Each row has a name. Each question is about the rows just above it.

Columns, left to right: Q Z K R F A N
[ 38  17  -2   9 -14  45 -15] = q885
[  5  23  21 -35 -29  34  10] = q156
[-37  -4  15 -33   1 -30  24] = q303
[ 46  12 -10  22  10  31 -15] = q681
[ 33  11  -4   1  51 -12  13] = q100
[-38   0  18 -33 -35  -1  12] = q875
[ 18  29  22 -40  -1  23  21] = q253
[ 33   1 -16  23  46 -11  -1] = q206
[ 23  -7 -20  42  -7  21 -30] = q342
[  1 -22 -23  37  29 -29 -12] = q536
[ -1  22  25 -43 -19  22  19] = q695
[ 36  16  -2  10 -15  45 -16] = q444
[-29   1  10  51 -35] is in which column, read top down? | F
Which column holds this, read top down? [-35 -33  22   1 -33 -40  23  42  37] | R

Columns, left to right: P D L B T H
[-2 -7 -3  2 -7  8] = q661
[ -7  10 -25  -1 -47  -9] = q867
[ -7  10 -25  19  14 -12] = q107
Which column holds [10 10] top down? | D
Which column holds [ -3 -25] top down? | L
[-7 10] is in which column, read top down? | D
Which column holds this, read top down? [-47  14] | T
Which column holds [ -9 -12] top down? | H

Columns, left to right: U X M E
[-25   3  16  44]  q862
[19 28 11 24]  q256
[-40  23 -25  -4]  q476
[ 3 28] is in which column, read top down? | X
Which column holds [28 23] top down? | X
Which column holds this, read top down? [24 -4] | E
Which column holds [16 11] top down? | M
Which column holds this, read top down? [-25  19] | U

Columns, left to right: G C J Y V W
[-28 -27 -16  -6   9  20] -> q848
[ 29  20  12  -2 -15 -25] -> q92
[29 20 12 26 13  1] -> q781
[-11  -1  10  23  27  32] -> q583
[ 0 14 21 30 32 29] -> q435
[  7  -7 -16 -33 -34 -33] -> q500
[14 29 33 38 23 13] -> q224
Which column holds [32 29] top down? | W
Which column holds this, read top down? [12 12 10] | J
Which column holds this, read top down? [12 12 10 21] | J
[ 29 -11] is in which column, read top down? | G
Which column holds [-27  20  20  -1] top down? | C
Which column holds this, read top down? [ -2  26  23  30 -33  38] | Y

Columns, left to right: tenup fakep ruvip Risa lav Kaso pir pek kan Kugos
[-25 -26  11 -14   5 -25  18 -11  -2  15] = q299
[-50 -47  10 -34  20 -33  48 -10  34  49] = q857
[  8  -1  18  13  -6 -25  25 -19  12   0] = q351
[-18 -20  -2 -20   3   0  -7  11 -11   4] = q358
[-15 -26  11 -14   5 -25  18 -11  -2  15] = q171
[  0 -13  27  -6 -14 -24  32 -18  15  17] = q688
[-42 -46  15 -12  25 -40  19 -12 -25   1] = q286
[ 35  18  17   9 -16   5  30  -7  46  15] = q165
[ 35  18  17   9 -16   5  30   0  46  15] = q524
[ 1 -4  4 -4 -1 -1  6  1  7  5] = q483
[-29 -24  -6 -16  18 -11   2   8 -11   4] = q443
[ 18  27 -14  12  -2  28 -15   0  19   4] = q228
[  5 -14  25 -16 -16] is in which column, read top down? | lav
Which column holds [ 35   1 -29] top down? | tenup

Columns, left to right: rubog zuba Rez bag Zom Meb
[-18 -31   0  17 -29  18] = q738
[ 12 -32 -18 -28 -35  31] = q485
[  4   1 -14 -11  -2   3] = q576
[ 28  24   3 -24  20  -6] = q792
[-21   1  26  16   7 -37] = q15
Which column holds this, read top down? [ 3 26] | Rez
[ 17 -28 -11] is in which column, read top down? | bag

